In the data rows, zero lies at 4.5, halfway between 4 and 5.
Here are some numbered points:
[4 7 5 4 6 5 5 6 5 5 4 5 5 4 6 4 3 3 6 4 5 5 5 6 4 5] 0
[3 4 7 4 3 3 4 6 5 6 4 6 5 8 6 2 6 3 7 5 5 4 6 3 5 6] 1
[5 4 5 5 5 5 5 6 5 5 4 4 4 4 5 5 4 4 5 4 4 5 5 5 4 5] 2
[4 4 2 4 4 4 4 1 4 4 5 6 2 6 3 5 3 6 3 6 5 3 3 4 6 3] 3
[3 7 2 3 3 2 5 0 5 5 4 7 4 7 5 8 7 5 2 5 6 0 3 6 4 3] 4
[6 3 5 5 4 5 4 3 4 5 4 5 2 7 4 4 7 5 4 4 4 0 5 4 2 2] 5
[2 8 7 2 4 6 7 7 2 8 4 4 9 4 6 3 5 5 5 4 7 1 4 6 4 6] 6
[4 5 6 5 5 6 4 5 4 3 5 4 6 3 5 4 6 5 4 5 4 6 6 5 5 4] 7
[2 9 3 0 6 9 4 1 2 8 0 8 4 0 2 5 0 5 1 6 8 5 2 8 9 2] 8
[4 4 5 5 4 4 5 6 5 3 5 2 6 3 4 6 4 4 4 5 4 6 5 5 3 6] 9
[5 4 4 3 4 6 5 6 5 4 3 5 5 3 4 5 2 4 3 6 4 5 5 6 5 6] 10
[8 3 7 6 6 9 3 6 2 4 3 8 7 3 2 3 2 6 2 6 3 6 8 5 8 2] 11
[5 4 5 5 5 6 4 5 5 3 3 6 4 7 4 6 6 4 3 5 3 4 7 5 3 3] 12
[5 5 7 5 5 7 4 4 3 4 5 7 3 2 4 1 5 5 5 2 7 4 6 3 6 3] 13
[8 3 6 3 5 6 4 9 5 7 0 4 6 5 3 7 3 4 1 9 2 6 6 6 3 6] 14
[5 5 7 6 6 5 3 6 4 5 5 5 6 5 5 3 7 4 6 3 4 5 6 3 4 4] 15
[3 6 5 3 5 5 6 5 6 6 4 4 3 2 7 3 6 4 5 3 7 3 3 6 1 5] 16
[5 2 2 5 4 2 4 2 4 7 4 6 3 7 4 5 1 6 4 7 5 4 3 3 7 4] 17
[7 0 5 6 3 4 6 7 5 3 4 3 3 4 3 5 6 3 4 5 3 3 5 5 0 6] 18
[4 5 4 4 4 4 5 4 5 3 6 4 4 5 5 4 6 5 4 4 4 4 5 4 4 5] 19
[5 6 4 3 6 7 3 7 7 3 2 6 6 4 4 6 1 3 2 7 4 7 7 7 5 6] 20
[3 6 5 5 4 5 5 4 3 3 7 3 7 3 5 4 6 5 5 3 5 5 4 4 6 5] 21
[3 4 7 7 5 3 3 7 3 7 3 4 6 3 4 6 5 3 7 4 5 6 4 4 5 4] 22
[2 5 3 5 3 2 5 3 4 5 5 5 3 5 4 5 5 4 6 4 6 4 3 4 4 5] 23
[9 1 8 7 8 8 2 6 3 5 1 6 1 1 2 5 6 5 3 6 4 5 5 5 5 0] 24
[3 5 3 3 4 2 3 1 2 5 6 7 4 6 4 2 1 6 5 6 6 5 3 3 9 5] 25
[0 9 1 1 3 3 7 0 3 5 6 4 4 6 6 5 5 6 4 4 7 1 1 6 7 5] 26
[5 5 4 5 5 5 5 3 5 3 4 5 4 6 5 6 6 4 3 4 4 3 6 4 3 3] 27
[6 4 6 4 6 5 6 7 4 6 6 1 6 2 5 2 4 5 7 3 4 6 4 5 4 7] 28
Which two points above are nearest to each new point by angle? Their numbers follow each, nearest first.
[4 7 4 3 5 6 4 5 6 3 4 5 5 5 5 5 3 4 3 5 4 7 5 5 5 5] : 20 10
[9 5 9 4 8 7 3 8 6 4 3 2 4 8 8 4 9 5 6 3 4 2 7 5 0 3] : 15 12
[6 4 5 2 7 8 2 2 4 4 2 9 3 8 4 2 1 5 2 7 3 5 7 4 9 2] : 11 3
[5 6 3 4 4 4 5 3 5 5 4 4 4 6 5 6 6 5 4 4 4 3 3 5 4 4] : 4 26
[6 4 5 2 7 8 2 2 4 4 2 9 3 8 4 1 1 5 3 6 4 4 7 5 9 2] : 11 25
[2 9 7 1 4 7 8 8 1 9 4 4 9 4 6 1 6 6 5 3 7 1 4 7 5 7] : 6 16
[5 4 4 6 5 6 5 7 6 5 4 4 5 3 4 7 3 3 5 4 4 5 5 6 3 5] : 2 9
[5 4 5 3 2 1 5 1 4 1 9 2 2 9 8 3 9 7 5 3 4 0 4 2 2 3] : 19 5
[5 2 5 6 4 3 6 7 5 5 5 2 4 5 5 5 5 4 6 4 4 4 4 4 2 6] : 18 2
[1 6 4 5 3 7 5 5 4 5 3 7 5 3 3 6 4 3 4 3 6 3 5 6 5 5] : 8 6
[1 3 6 5 2 2 6 5 5 6 7 3 5 6 6 2 5 4 8 4 6 5 4 3 5 7] : 1 23
[4 5 7 5 5 4 5 5 5 5 6 3 6 5 6 4 7 4 7 3 5 4 5 4 3 4] : 15 1
[5 3 6 6 3 7 5 8 6 4 2 5 4 0 2 6 5 2 3 5 6 3 5 7 1 4] : 18 2
[8 6 8 2 8 8 4 5 5 5 6 4 5 7 8 1 8 7 5 1 5 3 6 3 3 3] : 15 13
[2 4 4 6 4 0 4 3 5 6 4 4 4 5 4 6 4 3 6 5 5 5 2 4 5 4] : 23 17
[1 5 4 5 3 5 5 4 4 4 4 7 4 2 3 4 3 3 5 6 7 5 4 5 7 4] : 8 25
[6 4 5 4 4 4 4 6 5 5 2 4 5 5 4 6 4 4 3 7 4 5 5 5 4 5] : 14 20
[4 6 4 4 5 5 4 5 6 4 4 5 5 5 5 5 3 4 4 5 4 6 6 5 5 5] : 20 0
[6 1 5 6 4 3 5 5 5 5 5 3 2 5 4 5 5 4 6 5 4 4 4 4 2 5] : 18 5
[0 7 4 4 3 5 5 2 4 5 2 7 5 2 3 6 1 3 2 6 7 4 2 7 9 4] : 8 26
[4 6 4 4 5 6 4 4 5 2 6 5 5 3 5 4 5 5 3 4 5 6 5 5 4 5] : 7 21
[3 6 4 7 4 5 3 8 7 6 1 7 6 4 3 9 3 0 4 5 4 8 6 5 3 7] : 20 14
[4 5 7 6 5 5 3 5 4 4 4 6 5 5 5 3 7 4 6 3 4 5 6 3 5 4] : 15 13
[5 6 4 5 5 5 4 2 4 2 4 7 4 8 4 8 7 4 1 4 2 1 6 4 2 1] : 27 12
[2 4 5 5 5 4 3 2 2 3 5 9 4 6 4 1 2 4 6 6 4 5 5 2 9 4] : 25 17
[6 4 9 6 7 6 3 7 3 5 6 3 6 5 6 2 7 6 8 2 3 6 6 3 5 4] : 15 28
[6 4 3 2 7 4 5 7 5 5 6 2 6 5 5 3 0 5 6 5 2 9 5 4 6 8] : 28 10
[4 6 6 4 6 7 5 6 5 6 4 5 6 4 5 3 4 4 5 4 5 6 6 5 5 5] : 0 6
[3 3 3 4 3 2 5 3 2 4 6 5 5 5 4 2 3 6 5 5 5 4 4 3 8 5] : 25 17
[4 3 5 6 4 0 3 5 6 7 7 4 5 9 6 4 5 4 8 5 4 7 6 1 4 6] : 1 15
[4 4 5 5 5 5 4 5 4 5 5 5 6 4 4 4 3 4 5 5 4 6 5 4 6 5] : 11 22
[5 4 5 4 5 5 5 6 5 5 4 4 4 5 5 5 4 4 5 5 4 5 5 5 4 5] : 2 14
[0 6 5 5 3 6 5 4 3 5 3 8 5 2 3 3 3 3 5 6 8 4 4 5 8 4] : 8 25
[5 4 5 4 4 3 5 6 5 4 4 5 4 8 5 3 5 4 6 5 3 3 6 3 4 5] : 1 5
[4 3 5 7 3 3 4 5 6 4 4 4 4 5 4 6 6 3 5 5 4 5 5 3 3 4] : 18 22
[4 4 1 6 4 2 6 4 4 3 6 2 6 4 4 8 4 4 3 4 3 5 4 5 3 6] : 9 18
[3 3 1 6 2 1 4 4 7 6 4 6 3 4 2 6 0 2 5 7 4 8 4 4 6 7] : 17 23
[5 5 6 5 6 7 4 5 5 1 5 4 7 3 4 5 6 5 3 5 3 7 6 5 4 4] : 7 9
[5 2 5 5 4 4 5 6 5 5 4 4 4 5 4 5 5 4 5 5 4 4 5 5 3 5] : 18 2
[2 5 2 5 3 1 5 2 5 4 6 5 2 5 4 6 5 4 5 4 6 3 2 4 5 5] : 23 26
[6 4 6 5 5 8 4 6 3 4 4 6 6 4 3 4 3 5 3 5 4 5 6 5 6 3] : 11 24
[0 7 2 4 2 1 4 0 0 5 6 8 7 2 4 1 0 5 7 5 7 7 3 3 9 6] : 25 23
[6 3 6 3 7 9 1 2 4 3 2 9 3 8 4 1 1 5 2 7 3 4 8 4 9 1] : 11 12
[7 4 3 1 8 5 4 8 6 6 6 2 7 4 6 2 0 5 6 6 1 9 6 3 8 9] : 28 20
[6 3 2 6 5 4 5 4 3 4 7 3 4 1 3 5 2 4 5 3 4 6 2 5 6 4] : 28 21
[5 4 6 6 5 4 4 5 3 6 5 4 5 6 5 5 7 4 6 4 5 4 5 3 4 3] : 15 22
[4 4 5 6 4 5 5 4 4 3 6 4 5 4 5 4 6 4 6 3 5 5 5 4 4 5] : 21 15
[4 0 3 8 2 2 4 5 4 5 2 4 3 4 2 7 1 4 4 6 3 3 4 5 5 4] : 17 18
